(in the rows, 128 means zero)
One turn moves each row of this set onto another row. After a few examples, where does it send each row asked below?
q140: [144 113 137  90 121  79  99 137 117 135 157 118 102 143]
q437: [161 164 166 135 133 131  99 152 149  94 142 103 129 124]
q393: [106 134 146 170 134 111 131 119 156 141 132 159 105  89]
q797: [144 130 143 130 138 185 104 118 148 121 144 101 112 113]
q181: [169 131 145  95 157  75 110 147 127 131 137 120  84 116]
q829: [118 132 138 150 152 154 138 105 101 144 132 121 112  79]
q843: [162 130 167 112 140 160  87 135 139 106 148 121 118 121]
q713: [100 122 133 138 110 128 146 114 140 131 141 164 121 138]
q784: [107 134 127 122 124 109 142 134 167 159 141 101  91  70]
q989: [115 122 122  75 133 139 160 138 151 137 140 121  95 102]
q246: [115 112 132 116 153 142 142 149 111  87 147 151 122 104]
q862: [154 146 133 125 155 100 139 157 102  80 142 130 117 129]
q104: [103 138 132 122 145 106 145 155 168 131 131 108  96  69]
q887: [157 165 140 160 153 111 136 113  93 136 123 101 109 105]
q818: [147 136 142 125 142 160 110 154 165  86 148 110 114 115]
q596: [167 145 141 106 132  63 114 138 132 147 145 106  86 121]
q701: [133 131 144 140 143  62  87 136 117 144 135  93 113 120]
q449: [145 115 136  94 131  99 105 117  98 150 141 108 106 151]
q268: [160 157 165 140 128 155  95 116 132 131 137  96 125 124]
q264: [ 80 120 124 123 117 129 141 128 141 149 136  97 124 102]
q993: [141 152 137 125 129 120 171 122 159 129 131 166  88 113]
q586: [114 135 118  88 113 114 160 147 165 132 150 113  96 103]
q834: [156 130 121 128 131 105 138 113 129 121 140 156  90 166]
q938: [144 163 141 151 129 156 117 134 160 110 136  84 121 115]
q367: [138 116 144 125 132  77  83 122 121 163 147 105  98 114]
q903: [135 175 131 144 141 116 172 144 125 103 127 114 120  98]
q122: [138 103 140 131 164 135 107 116  85 121 144 139 113 113]
q611: [163 143 136 160 154  88 123 117 145 135 131 150  73 115]
q730: [ 85 103 121 107 116 125 130 136 153 147 155 115 110  95]
q967: [121 115 129 173 135  95 102 110 125 130 139 146 107 144]

q596 -> q784
q903 -> q887
Now these:
q797 -> q843
q834 -> q993
q181 -> q104

One turn moves each row of this set onto another row. After a few examples, where does it send each row asked below?
q517: [150 105 135 146 134 156 106 123 178 138 160 131 163  79 159  78 154 132
 141 115 117 170 151 139 117 147 116 102 118  80 152 142 127  97 146 110
 111 103 104 159 110 142 121 111 112 136 125  93  96 112 132 137 121 123
 172]
q974: [110 105 109 161 140 151 102  90 163 109 126 104 168 124 143 116 129 138
 158 152  88 161 126 132 143 146 148 170 161 135 139 139 132 126 125 127
 115 140 146 127 138 118  90 151 140 122 113 165 159 121 159 139 113 132
 181]
q572: [146 128 157 147 155 177 111 129 176 179 154 125 171 112 131  97 120 147
 109 110 120 158 165 156 150 172 138 109 124  99 129 147 122 132 165 164
 109 114 121 157 127 131 123 161  95 131 111 105 111 102 109 143 105 154
 159]
q345: [ 80 126  82 145 142 117 127 144 138 187 125 157 149  92 131 113 131 146
 116 145 149 119 135 141 131 137 125 134 102 121 137 143 133 154 126 123
 164 108 162 152 165 150 132 115 133 134 155 162 141 130  92 136 118  96
 148]
q420: [113 145  90 149 119 148 100 169 174 156 136 157 140 127 110 131 116 150
 154 155 114 131 134  87 147 173  88 101 152 106 169 148 157 119 122 126
  82 118 131 146 107 132 130 134 154 121 119 110 115 145 103 159  96 108
  98]
q426: [122 103 138 127 149 135  99  91 169 138 152 112 165 115  96 141 125 149
 127 154 106 170 171 156 166 162 131 149 131 132 139 158 123 116 132 153
 112 125 146 146 131 116 112 181 130 122 140 139 174 129 141 151 125 158
 170]
q651: [ 90 146 131 122 157 147 123 137 152 152 161 105 135 113 142 120 110 133
 128 166 123 120 110 133 137 136 119 124  75 127 137 130 148 138 138 141
 158  94 124 159 153 140 150 110 141 146 148 172 141 142 111 146 118  75
 166]
q994: [144 152 117 110 125 118 125 137 169 132 151 135 102 132 152 117 143 124
 170 124 112 169 160 120 106 162  86 135 108  90 110 106 136  77 151 140
 119 127 126 132 121 154 133 105 123 153 136 112 112 171 172  94 100 105
 142]
q87: [124  87 120 112 139 136 131 111 175 153 129 138 168 104 185 105 147 136
 157 133 111 157 167 106 102 120 127 125 118  92  95 107 101 108 114 120
 131 124 156 188 133 160 126 126 154 138 108 115 112 132 158 108 142 148
 157]
q886: [110 126 118  98 131  85 109 114 145 134 139 179 146  91 122 111 136 129
 141 130 118 155 155 118  84 130  83 125 117 126 144 109 134  99 113 122
 101 129 148 159  92 174 170 124  95 168 127  81 109 148 131  89 110 133
 148]
q29: [129 177 116 152 143 134 121 163 167 143 156 141 103 181 153 151 126 127
 140 116 116 129 148 100 111 153 118 118 111 113  90  98 136 115 136 177
 116 129 124 138 126 147 133 118 136 152 113 125 122 168 151  94 108 124
 111]
q848: [136  77 102 122 138 121  98  95 190 113 148 134 142  88 155 124 139 139
 139 152 103 178 164 137 125 134 127 157 115 127 141 135 131  91 113 109
 112 128 142 145 103 138 128 126 114 134 149 131 172 131 152 128 126 137
 189]
q959: [125 148 129 184 138 171 111 100 146 138 167 121 181 108 153  86 128 132
 113  99 101 175 120 143 124 149 141 132 136 119 148 130 119 135 157 143
 121 133 118 121 121 127 110 133 110 130  96 121 102 104 138 134  98 151
 187]
q574: [ 84 160 109 138 110 151 116 145 144 141 104 152 169 125 103  96 117 147
 177 137 107 139 116  77 117 164  76 130 166 113 166 136 154 133 137 131
 104 149 147 137 129 136 126 134 148 129  91 105  96 148 113 121  80 109
 118]
q133: [105 100 129 158 165 126 108 129 154 145 139 147 174 142 165 139 142 131
 126 124 112 111 154 111 105 104 158 108 138 123  92 108 104 138  95 154
 116 118 150 187 135 155 130 145 145 149  94 126 125 125 135 105 153 161
 131]
q398: [ 88 162 125 141 140 105  95 118 117  98 128 149 141 126  91 110 125 124
 147 124 105 134 121 127  92 144  96 153 155 151 159 121 162 127 131 146
 102 140 140 116 107 152 146 138  79 169  99 105 120 139 121  90  86 113
 152]
q795: [ 91 159 108 134 144 123 115 138 138 177 146 137 136  90 128 115 115 139
 110 154 130 122 121 143 121 146 117 117  88 137 163 143 137 146 134 133
 154  82 136 155 153 159 146 121 115 138 155 165 126 135  95 137 113  77
 158]
q604: [104 136 127 102 124 156 116 162 173 167 121 142 149 128  82 126 108 164
 157 150 122 143 170  95 151 182  71 131 142 103 143 154 155 122 149 160
 106 138 155 153 131 126 137 157 139 122 114  97 136 152  94 141  92 125
 111]
q152: [120 126 119 117 129  96 127 113 130 136 155 133 134 124  55 129 140 147
 128 101 100 121 131 139  79 116  89 140 169 156 156 129 146 127 105 160
 115 127 126 128 117 169 133 108  91 141 119 110 124 126 128  95  94 144
 135]
q808: [ 83 127  95 144 153 100 134 136 134 179 133 170 154 113 125 121 133 137
 125 137 154 126 123 159 153 137 125 139 105 113 114 119 135 138 132 136
 147 134 154 136 166 137 141 104 128 152 181 165 147 144 121 122  97 105
 146]
q235: [ 80 135 149 116 165 141 131 140 146 161 146 134 171 124 137 113 112 133
 143 162 132 109  96 128 149 127 113 109  91 110 123 109 145 137 135 144
 136 115 123 173 162 134 164 103 150 159 157 159 121 148 117 135 103  87
 147]
q573: [121 103 160 128 162 142 120 109 170 166 100 126 174 137 130 121 132 143
 141 134 118 131 174 134 124 144 154 122 126 120  91 134 110 146 119 160
 127 121 154 198 153 149 111 183 136 143 100 128 133 117 139 106 148 156
 146]
q39: [103 180 105 136 122 145 122 142 153 128 119 134 119 163 145 129 111 136
 162 122 100 150 137  89 103 158 101 168 137 130 113 104 148 122 150 169
 128 158 153 113 137 138 128 120 125 141  99 133 135 171 146  83  80 116
 140]
q24: [ 89 129 112 140 153  73  86 131 124 115 156 170 140 129  91 153 135 123
 127 140 114 116 144 129 108 127 107 123 149 149 143 120 143 120  93 145
  87 123 148 141  97 160 158 148 101 170 120 106 134 145 119 107 120 136
 124]
q206: [139  80 102 122 123 139 127 101 173 150 156  90 139 126 101 142 127 153
 138 140  73 146 138 138 126 128 127 159 178 147 144 147 133 122  97 145
 115 126 136 128 137 148 104 117 131 107 124 166 159 115 152 143 105 147
 166]
q157: [146 146 114 116 113 150 152 129 171 151 122 118 103 182 106 137 126 148
 155  99 101 132 128 121 108 134 101 145 135 134 107 103 161 131 124 172
 115 143 120 136 128 143 111  83 134 133 123 127 138 148 156  87  83 135
 128]
q346: [131  89 129 133 135 148 144 106 162 165 111 126 180 134 119 116 144 160
 137  95 101 114 133 125  90  95 136 120 163 134 122 118 118 149  99 154
 123 123 132 183 147 154 101 109 142 117 106 125 121 107 138  96 123 169
 136]
q250: [125 116 110 102  98 160 138 145 167 179 125 122 142 131  82 118 111 157
 160 135  87 125 121  95 117 143  76 117 177 126 162 143 164 139 103 140
  94 129 133 149 123 157 132 101 141 119  98 114 104 125 107 136  78 124
 125]
q647: [ 97 104 133 156 149 164 109 109 153 142 102 132 203 115 173  97 127 140
 140 121  97 131 132 106  98 115 155 136 160 131 124 120 112 152 119 142
 121 130 156 173 146 144 117 146 128 133  75 133 117 109 125 104 125 150
 166]
q10: [ 93 144 154 108 145  94 105 117 128 130 131 153 146 126  48 127 130 137
 136 134 129 132 165 135 112 155  85 128 123 139 138 142 149 131 122 161
 114 129 150 157 112 152 147 175 105 167 110  83 131 141 112 104 121 138
 131]
q700: [134 166 142 116 146 138 128 152 169 152 128 128  96 169 107 130 118 137
 147 121 127 139 175 129 125 182 106 146 105 113  86 122 154 121 158 184
 127 138 140 137 132 146 130 150 102 160 110 110 138 152 133  94  99 120
 128]
q153: [148 147 122 190 145 173 107 143 175 155 186 128 149 129 158 111 131 132
 107 108 115 151 135 132 141 158 142  89 115  98 138 133 126 127 146 144
 106 105  97 142 105 130 115 125 130 129 111 112  99 111 126 156 114 140
 144]
q852: [162 119 135 144 120 177 135 105 166 167 162 104 148 133 116 103 124 140
 113  94  92 152 114 159 128 135 127 111 140 127 144 128 147 145 124 149
  99 117  97 141 107 143 116  94 110 130 111 115 103  93 133 137  87 154
 173]
q557: [ 77 118 133 140 168 120 135 133 129 159 157 155 176 116 125 104 132 128
 123 135 154 116 106 157 156 120 121 122  95 103 110 109 144 141 137 139
 142 137 132 151 152 130 158  94 134 169 163 143 129 132 114 132 101 108
 154]
q792: [122 111 105 103 112 135 104 151 194 140 102 160 141  96 132 111 131 151
 184 157 112 152 155  84 115 158  74 125 139  99 163 142 153  89 122 109
  94 125 139 164 118 144 139 113 135 128 140 105 129 160 122 117 102  95
 128]
q893: [115  89  88 161 145 122  85 116 169 121 161 130 146 117 124 153 132 140
 131 166 100 145 147 137 162 145 141 140 152 134 149 149 136 116  98 121
  92 118 146 135 109 126 111 153 142 124 135 150 172 124 134 166 129 139
 151]

q250 -> q206
q10 -> q573
q886 -> q87
Now these:
q398 -> q647
q153 -> q420
q557 -> q235

One turn moves each row of this set onto another row. After a few examples, where does it send each row asked below?
q269: [175 113 105 151 100 138 144 116 114 122 195  93 119 150 148 171 109  98
 168 150 146 156  99 179  68 114 141 153 129 118 174  97 142 103 150 138
 143 164 126 108 115 160 182 143 125  96]
q457: [ 99 136  86 203 165 150 110 104  97 148 173  83  91 138 136 161 160  96
 181 101 134 125 115 128 139 152 123 149  82  99 147 100 168 161 157 142
 161 100  93 122 122 121 179 121 126 171]
q764: [116 145  64  90 142 143  87 118 112 154 156  76 100 129 163 154 168 109
 167 128  82 155 159 137 117 128 154 147 118 122 157 122 117 165 140 152
 141 110  89 145 165 136 177  92 148 119]
q819: [ 95 119 105 114 179 119  93 134 130  91 151  75 113 142 155 175 158  88
 175 134 134 165 115 105 123  93 140 185  99 116 206  68 123 129 171 114
 130 130 128 149 133 147 172 114 122 159]
q958: [185 145 124 106 160 137 117  97  99 159 198  67 103 137 164 204 142 130
 170 151 139 128 130 162 127 157 148 146 157  74 175 111 102 121 160 152
 135 132 120 131  96 155 184 115 121 101]
q320: [120  84 105 144 135 150 149 148 123 104 159   7  79 147 132 190 142  91
 180 156 157 142 154 171 104 170 144 136 142 138 151 121 163 162 149 158
 129 147 102 106 131 145 150 138 144 142]
q631: [162 118 104 124 160 154 130  93  98 140 158  92  78 123 166 176 134  88
 161 131  91 165  92 149 149 130 113 161 114  82 156 106 132 129 122 129
 125 159 137 169 112 157 189 127 112 107]
q728: [107 139 100 163 185 161 105 121 150 116 156  81 119 165 145 177  93 105
 169  97 146 145 125 113 105 142 113 158 101 147 163  99 159 129 137 130
 152 130  98  94 104 118 170 117 133 152]
q547: [115 165 122 127 145 143 131 110 131 106 124  59 144 123 150 132 145 121
 214 132  98 149 122 142 119 169 151 141  73 112 165 104 140 133 144 168
 146 121 118 117 126 144 138 130 129 117]
q42: [109 157  83 127 196 146 103 123 116 125 182 104  96 151 131 140 148  81
 212 155 131  95 128 145 121 157 171 172  98 113 190 116 117 155 168 132
 154  73 109 135 122 116 175 108 137 132]
q230: [169 114 109 159  95 139 143 111 115 134 193  89 118 143 145 163 121 101
 173 159 140 166 100 173  75 109 138 134 125 124 164 109 150 101 158 129
 139 167 118 104 107 153 181 132 116  99]
q518: [ 98  90  58 144 185 101  92 123 128 104 178  55  69 126 144 162 133  96
 175 122 169 138 121 170 100 176 118 150  84 117 173  71 148 142 170 120
 180 132 111 125 131 110 179 170 129 125]
q636: [104  86  99 121 140 104 118 107 108 145 192  63 124 144 119 199 161 120
 171 135  83 175 147 191 131 125 143 151 127 122 161  82 132 145 153 133
 132 130 114 161 132 104 207 132 105  91]
q267: [ 88 103  71 176 177 113 100 120 116 117 185  68  65 138 138 162 138  86
 186 119 167 140 111 150  99 173 113 150  81 112 151  73 160 155 169 127
 188 126 120 135 122 121 173 156 126 152]
q539: [105  61  87 152 148 134 134 109 135 115 177  40  89 149 182 149 142  92
 149 159 132 151 127 180 130 158 119 133 107 143 138 124 148 119 167 113
 173 127  84 108 133 135 125 149 129 111]
q947: [132  81  60  90 120 135 126 118 103 144 184  74 127 138 127 183 162 102
 165 147 106 182 167 158 120 142 152 160 150 118 147  88 108 162 172 135
 147 135 108 144 132 125 211 109 127  86]
q907: [175 142 122  98 151 131 124  91  92 147 200  83 106 129 168 193 151 125
 166 158 146 133 116 167 117 158 152 162 156  66 176 113 106 120 157 154
 137 119 124 137  98 157 196 114 124 111]
q184: [158 127 101 120 151 145 136  88 106 129 166 106  86 122 169 182 133  93
 166 129 109 162  95 160 147 129 115 168 108  81 151 100 133 118 127 133
 111 152 138 172 109 156 202 134 113 119]
q898: [115 104  92 126 135 138  99 128 122 146 160  39 110 126 152 161 152 159
 166 120 157 174 119 151 106 150 161 163 104 111 118  81 146 136 152 181
 160 151  89 107 101 133 130 169 127 130]
q475: [ 99 139  91 125 181 140  85 132 136 100 156  80 118 152 152 171 125 105
 175 124 135 155 119  92 116 104 127 174 102 131 201  68 134 127 171 121
 133 127 111 132 115 159 188 112 125 170]
q999: [113  85  73 154 141 160 150  85 148 134 145  76 102 141 122 165 186 108
 172 140 143 150 146 145 119 168 141 156  95  72 163 114 166 157 142 173
 151 118  95 111 127 146 131 156 116  83]
q729: [122 120  69 119 163 164 127 104 139 137 162  65 134 139 188 167 171 112
 176 127 126 156 126 132 131 128 186 173  98 114 208 121 113 151 156 163
 112 135  86 105 102 155 113 135 142 138]
q151: [106 146 111 130 139 157  83 115 113 150 178  48 153 161 148 182 180 117
 183 153 117 159 153 137 149 126 130 154 105 124 194  87 129 138 156 136
 108 120 117 161 153 122 159 118 103 112]
q625: [139 119  78 155 144 124 151 111  88 148 191  73 102 100 148 184 133  64
 136 139 128 136 113 208  82 170 164 166 100  89 185 128 131 125 152 128
 144 162 115 126 112 156 192 156 126 113]
q868: [141 114  83 153 137 117 147 103  88 155 182  68  97  87 141 181 140  70
 138 143 128 133 117 195  78 171 164 163 108  99 188 139 135 135 156 122
 130 175 107 123 113 139 182 146 127 114]
q429: [143  77 125 126 133 136 151 116 131 105 159  40 107 161 161 196 139  82
 192 142 105 174 124 193 127 154 150 137 144 150 175 102  98 150 178 128
 135 159 122 130 134 137 185 138 158 145]
q405: [123 123 106 152 154 150  91 125 140 145 152 101 112 164 150 177 140 114
 143 139 182 127 115 106 105 144 146 183 135  99 158  87 147 153 192 151
 154 127  97 102 140 106 141  86 139 147]
q538: [127 166  74 109 177 124 110 122 121 117 188  93  95 148 132 151 166  81
 229 142 138 110 144 151 127 146 168 147  94 108 171 108  98 145 168 126
 153  72 104 128 123 123 185 111 147 132]
q558: [127  75  88 151 152 155 119 161 134 104 157  74  76 181  99 165 159  88
 173 175 173 134 130 153 106 108 162 166 132 104 160  87 142 141 179 141
 164 108  94 100 119 159 184 154 138 128]
q665: [134  76  87 119 146 118 170 108  94 105 172  47  96 150 164 176 138  84
 176 149  90 156 123 196 153 163 150 123 119 135 183 116 111 119 203 135
 144 126 117 114 145 130 173 124 143 115]
q638: [126  84  92 154 159 145 119 143 132 115 164  93  73 184 104 177 148  93
 150 159 190 118 128 130  98 123 166 172 133 102 153  83 144 132 187 139
 159 106  78  99 129 147 158 132 141 137]
q438: [103 119  88 167 189 172 127 138 104 145 180  77 105 143 137 137 135  94
 163 155 133  99 137 135 121 160 157 198 114 107 186 129 150 160 174 143
 177 103 117  95 105 131 143  96 123 152]

q958 -> q868
q405 -> q438
Now these:
q547 -> q898
q429 -> q947
q764 -> q539
q625 -> q184
q558 -> q538
q267 -> q475

